(in the rows, 128 means zero)
Turns in one plane each, and the order they were made in; the first pair answered:
rugu (before => after):
[142  83 127 103 129 125 131 107 158 185 149 123 172  91 125 128 129 114
 121 128 108 122 123 147 127] => [143  79 139 103 133 129 137 100 157 185 137 129 168  92 130 135 118 110
 107 120 107 121 118 140 133]
[129 115 141 125 126 131 117 135 172 156 138 118 117 106 135 136 119 105
 101 136 117 104 156 120 144] => [120 108 144 133 138 144 123 139 172 154 130 124 117 116 145 127 124 108
 108 121 114 115 147 115 154]
[142 127 123 135 137 102 141 135 133 144 125 121 114 118 147 135 154 139
 171 113 143 124 149 111 118] => [134 122 130 136 147 113 139 117 116 128 114 129 112 143 152 142 119 142
 130  87 132 149 100 115 143]
[ 91  89 124 125 130 158 119 112  91  85  84 129 136 135 121 148 109 112
  61 115  93 164  86 135 139] => [104 103  86 122  87 119 101 143 101 106 121 111 123  97  93 148 154  98
 125 192 109 119 167 161  95]
veret (before => after):
[119 134 134 109 121 119  67 103 115 129 106 147 151 128 142 105 141 151
 172  88 122 148 132 129 115] => [118 128 135 116 115 118  77 115 121 132 107 136 148 120 144  97 147 149
 180  95 123 143 135 134 113]
[116  96 133 132 143 122 137 148 143 171 142 127 121 123 147 106 129 144
 145  44 139 103 133 140 154] => [123 112 123 128 145 113 127 126 130 155 143 137 129 136 132 123 107 148
 125  33 136 122 111 135 167]
[134 126 131 120 109 108 104 130 150 163 124 118 117 102  97 138  93 125
 109 166 113 111 145 169 110] => [122 149 147 117 131 146  95 116 121 109 114 136 154 151  91 143  92 134
  80 154  91 128 112 145 140]
[154 159 124  93 107 128 101 125 174 130 131 107 104  99 117 174  81 126
 127 167  99 140 103 172 115] => [141 183 145  93 122 174 109 123 163  94 121 112 144 131 123 157 109 137
 119 168  84 152  91 147 136]
noni (before => after):
[131 154  84 138  91  83 116 120 109  63 140 116 125 129  99 152 164 105
 151 182 118 112 162 101 124] => [141 127  88 131  80  56 102 105 113  81 141 119  97 117  97 168 106  94
 119 162 125 130 129 122 126]
[138 145 113 128 111  63 100 115  99 120 122 142  88 154  99 164  97 139
 128 136 143 127 136 127 111] => [123 112 136 127 121  89 117 111 124 151 111 125  75 129 122 150  63 123
  94 130 128 143 102 155 120]
[142 147 129 122 129 121 120 130 134 120 138 141 146 125 154 129 150 148
 132 132 132 150 118 122 105] => [141 139 134 116 123 108 118 125 129 125 142 148 142 131 147 134 138 144
 128 133 133 156 118 128 108]
[137 156  98 143 136 144 123 163 124 130  96 120 102 131 138 129 159 139
 174 100 140 118 135 129 124] => [150 156  92 135 137 120 115 149 113 134 103 122  89 132 123 144 141 143
 167  98 153 123 132 133 126]
Now pairs of rows:
Between the rows of a pair lie 2 to 3 turns.
[ 81 139 164 127 165 183 116 130 158 105 161 149 153 115 125 116 111 105
 109 140 104 134 131 117 136] => [ 75 124 161 129 163 189 123 140 171 127 157 144 142 100 131 109 119 108
 122 144 109 122 143 123 119] | rugu then veret then rugu
[122 125 148 105 144 150 139 113 126 106 128 141 128 130 137 122  94 118
 101 106 110 166  98 144 117] => [121 104 132 118 128 125 145 132 151 143 134 128  97  92 139 123 102 116
 140 115 124 143 140 158  84] | veret then veret then rugu
[131  69 107 146 120  90 128 137 130 163 105 136  87  76 136 114  92 119
  74  78 146 153 106 109 145] => [142 115  82 145  86  60  88 138 120 109 135 123 108  89  87 128 108  99
  76 171 132 135 144 123 145] | veret then rugu
[114  88 140 120 133 101 124 100 131 139 131 134  98 100 147 136 105 127
 108  89 139 122  89 130 132] => [105  87 154 126 140 137 141 127 149 148 127 120 111  94 166 109 149 120
 135 102 129 106 113 126 125] | veret then veret
[102 127 155 126 143 168 133 128 141 120 120 147 158 142 136 111 125 110
  95 122  92 151  95 133 146] => [115 169 134 127 131 141 120 131 109  93 139 159 167 173 116 131 154 121
 123 133 117 145 130 110 136] | noni then noni
[137 137 108 127 124 124 126 131 102 127 137 166 155 146 142 159 108 148
 134 115 152 161 131 131 114] => [132 118 112 127 119 115 131 136 114 150 141 153 142 126 135 160  84 141
 142 110 150 163 128 151 101] | rugu then noni
[140  90 130 132 116  74 133 127 158 180 144 133  99  82 119 133 110 120
 156 122 150 120 118 161  89] => [145 124 115 128 101  74 122 145 151 150 152 134 122  98 102 139 130 123
 175 157 155 114 146 150  79] | noni then veret then rugu
[142 137 141 119 141 128 129 113 113 137 123 155 133 154 127 138  90 140
 118  88 134 152  94 126 135] => [142 171 133 118 127 140 106 120 108  93 131 154 161 162 107 142 123 149
 136 132 130 138 126 121 130] | rugu then veret
[156 169 112 121 112 105 103 129 104 126 160 166 131 166 104 154 115 165
 176 140 165 132 153 101  83] => [148 141 143 125 147 130 121 116 112 131 131 179 126 174 132 146  78 165
 122  78 156 163  92  92 114] | rugu then veret then rugu
[126 130  94 138 141  57 126 118 100 165 147 143  84 149 136 150 126 119
 125  79 166 124 125 113 113] => [128 154  85 132 134  56 106 120  84 122 154 146 106 175 115 158 136 121
 118 109 155 126 135 108 123] | rugu then veret then rugu
[125 128  85 146 154  82 134 129  92 131 125 125 101 140 143 130 156 137
 123  71 156 118 142  75 146] => [118  99 107 145 165  95 148 125 115 158 116 114  88 121 155 123 130 123
  98  57 148 126 118  99 153] | noni then noni
[124 132 113 141 144 107 122 111 109 105 118 125 115 146 130 141 117 116
  84 103 123 142  94 117 153] => [132 154  97 136 127  93 107 117 105  91 133 125 120 149 114 144 135 119
 110 138 125 128 131 117 138] | rugu then veret
[124  92 163 102 123 177 115 120 171 175 116 140 125 109 131 136  58 124
 120 124 113 155  90 185 113] => [113 127 176 106 141 241 138 140 169 131 108 141 167 137 131 108 126 133
 142 138  99 140 116 149 124] | veret then noni
[110 125 148 118 153 165 157 149 136 131 117 142 148 144 152  92 158 134
 158 111 135 124 135 103 132] => [138 137 106 118 120 101 135 148 126 152 141 141 114 131 137 127 138 136
 182 125 161 105 156 109 100] | noni then veret
[124 143 121 114 145 160 159 126 138 129 109 139 150 146 130 134 116 118
 114 112 142 141 106 114 148] => [137 129 101 115 121 114 149 128 151 163 135 131 121 114 126 146 109 111
 143 125 154 116 132 132 120] | veret then veret then rugu
[156 142 110 122 136 119 145  98 115  84 137 176 117 153  84 149 136 151
 174 139 147 145 174 113  90] => [163 119 109 123 131  85 146  96 124 119 133 178  85 126  87 157  91 140
 167 130 149 150 155 143  83] | veret then veret then noni
[153 152 112 133 120 104 127 123 102 110 141 140 120 145 113 157 153 124
 132 135 144 124 156  95 130] => [142 121 124 139 127 123 161 146 129 140 133 131 118 116 139 130 171 125
 152 121 144 115 166 105 117] | veret then rugu then veret
[118 122 108 137 120  85 100 112 171 148 143 133 156  84 105 153 117 136
 150 153 126 150 126 168  97] => [ 95 118 153 145 159 154 140 116 177 124 120 147 192 102 137 117 141 145
 133 122 107 169  95 141 125] | rugu then rugu then veret
[137 140 123 124 114  83 117 140 143 183 153 148 102  98 111 150 102 100
 199 128 148 151 112 166  68] => [119 135 178 129 152 146 141 120 135 157 116 167 133 133 130 136  84 109
 142  81 127 189  54 153 114] | noni then rugu then veret
[141 133  86 147 139  95 120 136  73 121 101 115  84 139 134 136 143 138
 137  79 146 118 144  84 155] => [132 107 102 154 143 122 145 156 108 149  98  99  85  99 153 103 167 127
 145  87 134 104 157  99 151] | noni then veret then veret
[107 123 163 114 153 179 129 133 129 132 118 144 152 141 130 119 100 134
 122 101 115 134 101 135 125] => [108 104 156 118 146 151 139 137 130 149 115 133 124 125 133 127  80 129
 124  93 131 130  96 148 118] | noni then veret then rugu
[157 133 123 167 121 167 134 128 132  71 115 151 182 145 126 107 153 150
 113 159 138 158 106  99 179] => [178 126  78 166  84  91 102 121 131  96 144 129 143 101 105 142 118 132
 124 195 147 138 130 135 150] | rugu then veret then veret
[144 166 127 144 140 153 145 115 116  81 128 150 135 146 124 110 182 156
 128 131 144 122 143  91 155] => [144 177 112 141 126 122 131 115 113  84 140 140 127 137 107 126 174 150
 138 160 145 115 151 100 142] | rugu then rugu
[108 114 124 139 144 123 148 115 107  70 104  95 122 131 174 118 152 144
  93 110 131 116  97 126 203] => [132 118  88 142 122  52 127 119  98  98 131  96  83 113 160 143 137 142
 119 115 156 100 123 138 175] | veret then noni then veret
[138 154 125 129 117  94  99 119 114 106 135 112 136 143  99 136 139 120
 126 163 114 122 143 137 134] => [144 141 122 130 112  81 100 120 125 126 136 111 115 122 101 139 118 107
 131 158 111 120 140 157 124] | veret then veret then noni
[121 116 164 135 145 153 108 130 169 127 123 116 106 108 133  95 114 107
 108 131 100 125  62 149 125] => [125 147 138 140 134 163 108 153 159 117 135 113 120 114 131  89 178 121
 156 164 114 101 125 125 107] | rugu then rugu then noni
[111 126 153 117 133 174 131 136 148 103 123  97 145 114 121  97 172 110
 118 173  94 115 142 138 137] => [139 142 108 114 104  90  95 129 123 119 151 103 116 111 101 140 146 115
 145 186 130 105 169 141 107] | noni then veret
[118  92 117 129 125 124 163 127 143 150 107 123  95 113 148 125 121 120
 114 113 124 152 122 133 127] => [109 112 130 127 131 152 154 122 126 106 100 129 123 144 136 126 134 114
  91 128 104 163 110 124 151] | rugu then veret then noni
[108 138 148 132 133 161 142 128 130 117 124 120 153 129 137  98 140 125
 126 127 101 125 139 133 134] => [128 138 122 130 107 103 111 122 119 128 144 118 124 118 108 131 111 110
 125 154 117 127 142 154 120] | rugu then rugu then veret
[154 160 125 120 141 137 120 127  96 133 107 140 143 168 136 127 141 137
 124 102 179 127 109 112 141] => [165 156 101 118 111  98  99 133 100 146 120 127 123 137 118 139 130 129
 131 138 180 111 135 135 124] | noni then rugu
[121 160 120 132 106 133 121 122 138  93 116 108 135 114 119 104 173 112
 148 169 114  98 173 137 134] => [122 108 126 131 100 111 129 111 156 137 112 100 105  77 125 114 116  97
 109 145 106 119 129 176 133] | veret then noni then noni
[120  70 111 160 133 114 154 113 132 126 138  88 113  78 147  99 147  91
  71 125 103 103 112 127 193] => [148 125  72 157 113  73 123 105  85  91 162 117 121 114 122 131 162 113
 104 137 132  91 154  94 181] | noni then noni then noni
[130 113 160 130 132 148 142 137 159 128 124 125 126 120 105 100 126 115
 112 145  92 124 115 160 143] => [140 123 146 126 115 129 135 142 152 130 137 119 127 111  89 107 131 122
 134 163 100 112 139 166 127] | veret then veret then rugu
[115 128 136 132 137 151 144 138 147 143 135 131 153 146 128 122 153 134
 126 131 116 129 128 142 129] => [121 121 128 134 140 133 140 133 137 153 131 141 143 161 132 137 142 144
 131  98 135 137 111 129 121] | noni then veret then rugu
[110 121 148 120 125 162 156 119 153 146  88 175 175 121 147 114 118 172
 119  90 140 151 117 145 117] => [110 119 137 122 124 154 164 142 159 161  98 171 165 100 145 104 147 161
 147 110 156 134 145 148 103] | veret then noni
[135 163 137 149 119  96  97 116 114  94 153 121 138 163 106 123  88 106
 111 183  96 116 124 165 147] => [115 128 163 154 126 129 125 133 157 127 150 102 135 129 130  95  95  96
 105 181  72 110 116 181 143] | noni then noni then veret
[138 146 111 152 150 104 127 107 102  92 147 137 129 144 132 137 127 137
 117 129 131 110 145 100 171] => [132 121 113 154 142 117 148 128 124 122 139 129 117 116 151 125 148 131
 152 123 140  94 167 105 149] | rugu then rugu then veret
[124 103 155  92 132 166 125 192 155 165 139 114 155 110 129 132 116 135
 185 127 144 113 144 166  97] => [132 135 131  89 117 139 105 191 134 154 157 126 155 131 106 155 108 143
 200 133 160 113 152 149  93] | noni then noni
[135  95 124 137 126 104 148 146 141 177 121 111 117  94 150 125 123 125
 151  94 149 124 118 151 102] => [154 131 109 129 120  73 122 120  96 142 125 139 118 132 123 152 101 136
 138  90 169 134 108 135 110] | noni then noni then veret
[123 178  99 149 142  83 104 162 103 142 128 145 133 143 125 153 136 134
 158 126 180 110 165 125  94] => [104 181 113 150 148 105 118 169 108 130 123 143 154 149 128 135 167 131
 167 137 168 104 169 114 100] | veret then veret
[110 127 141 129 112 149 136 127 154 101 128  78 127  94 119 103 152  85
  94 217  79 117 147 153 151] => [106 119 152 127 129 157 127 114 147  87 120  95 137 115 125 108 121  88
  56 187  75 135 110 151 177] | rugu then rugu
[151 128 109 136 108 101 119 134 120 141 138 113 112 113 116 128 137 114
 141 141 140 111 156 132 124] => [145 150 123 126 131 126 115 113 104 107 123 126 135 150 113 137 118 123
  97 125 123 143 115 120 154] | noni then veret
[110 124 113 145 143 161 131 127 116  67 132 111 171 131 130 119 165 115
 104 137 111 136 132 102 158] => [115  59 109 147 142 121 152 131 140 146 128 114 116  90 153 127 121 109
 111  83 136 133 111 127 131] | veret then rugu then veret
[151 148 123 117 123 111 139 110 111 161 138 134 125 131 114 162 117 136
 110 125 132 152 124 139 124] => [139 158 141 119 134 150 154 130 116 150 133 143 150 141 127 139 158 143
 135 124 130 142 143 124 122] | rugu then veret then veret
[131 118 143 102 134 117 120 118 141 145 120 151 128 145 138 131  81 147
 100 104 138 151 106 130 126] => [130 108 128 105 106 109 117 134 155 161 131 130 118 106 133 121  96 132
 128 150 136 130 141 150 101] | rugu then noni
[134 113 113 125 140 107 113 148 122 159 142 152 134 124 134 160  82 140
 134 125 120 137 131 156 109] => [120 123 138 126 154 162 127 168 129 141 135 158 168 142 142 139 134 150
 153 114 113 133 144 131 116] | rugu then veret then veret
[117 146 129 134 125 152 129 144 131 121 127 108 129 113 113 121 158 120
 145 147 120 120 150 127 133] => [118 122 141 130 140 143 142 130 141 145 116 113 110 107 129 127 117 113
 113 113 120 133 107 135 142] | rugu then veret then rugu
[118 100 127 143 136 135 128 142 147 132 123  99 126  99 129 118 134 108
 115 158  85 116 141 151 134] => [119 128 117 135 131 131 119 140 135 105 129 105 136 115 120 123 140 119
 118 173  88 114 149 145 139] | veret then veret then rugu
[123  96 146 125 133 134 142 123 151 159 113 136 109 102 155 117 108 138
 131  90 126 134  99 134 114] => [136 117 110 134 102  85 101 108 140 144 142 127 104  94 113 151  92 123
 129 141 128 125 123 155 114] | veret then rugu
[125 146 111  98 150 123 127 116 124  74 114 128 180 146 111 107 146 143
 104 151 152 119 109  83 146] => [113  75 107 109 145 113 167 137 170 150 110 104 135  88 147  95 136 132
 127 120 155  99 113 107 119] | veret then rugu then veret
[116 121 113 131 122 143 137 128 136 121 129  83 139  92 108 121 160  96
 116 170 111 106 153 164 133] => [138 144  94 125 119 101 112 108 104 105 139  97 125 116  90 160 132 103
 106 167 125 121 148 156 134] | noni then veret
[146 139 110 148 139  71 126 118  80 106 150 120 103 141 125 132 164 117
 114  91 136 134 145  99 147] => [134 111 121 150 160  98 145 119  98 118 131 121 105 136 148 117 171 120
 108  67 133 141 135  92 149] | veret then veret then rugu
[125 167  87 117 102 104  73 118 101  97 137 127 140 142  93 142 103 130
 159 178 128 129 165 131 134] => [105  95 126 113 115 127  97 111 145 147 119 111 114 104 121 124  50 109
 103 144  98 146 103 180 144] | noni then noni
[138  96 126 138 156 120 156 134 107 137 141 130 102 173 158 125 110 105
 121  76 141 121  85 109 156] => [136  81 123 144 133 108 156 155 141 163 153 103  97 123 159 113 128  85
 144 123 133  88 127 142 125] | rugu then noni then rugu
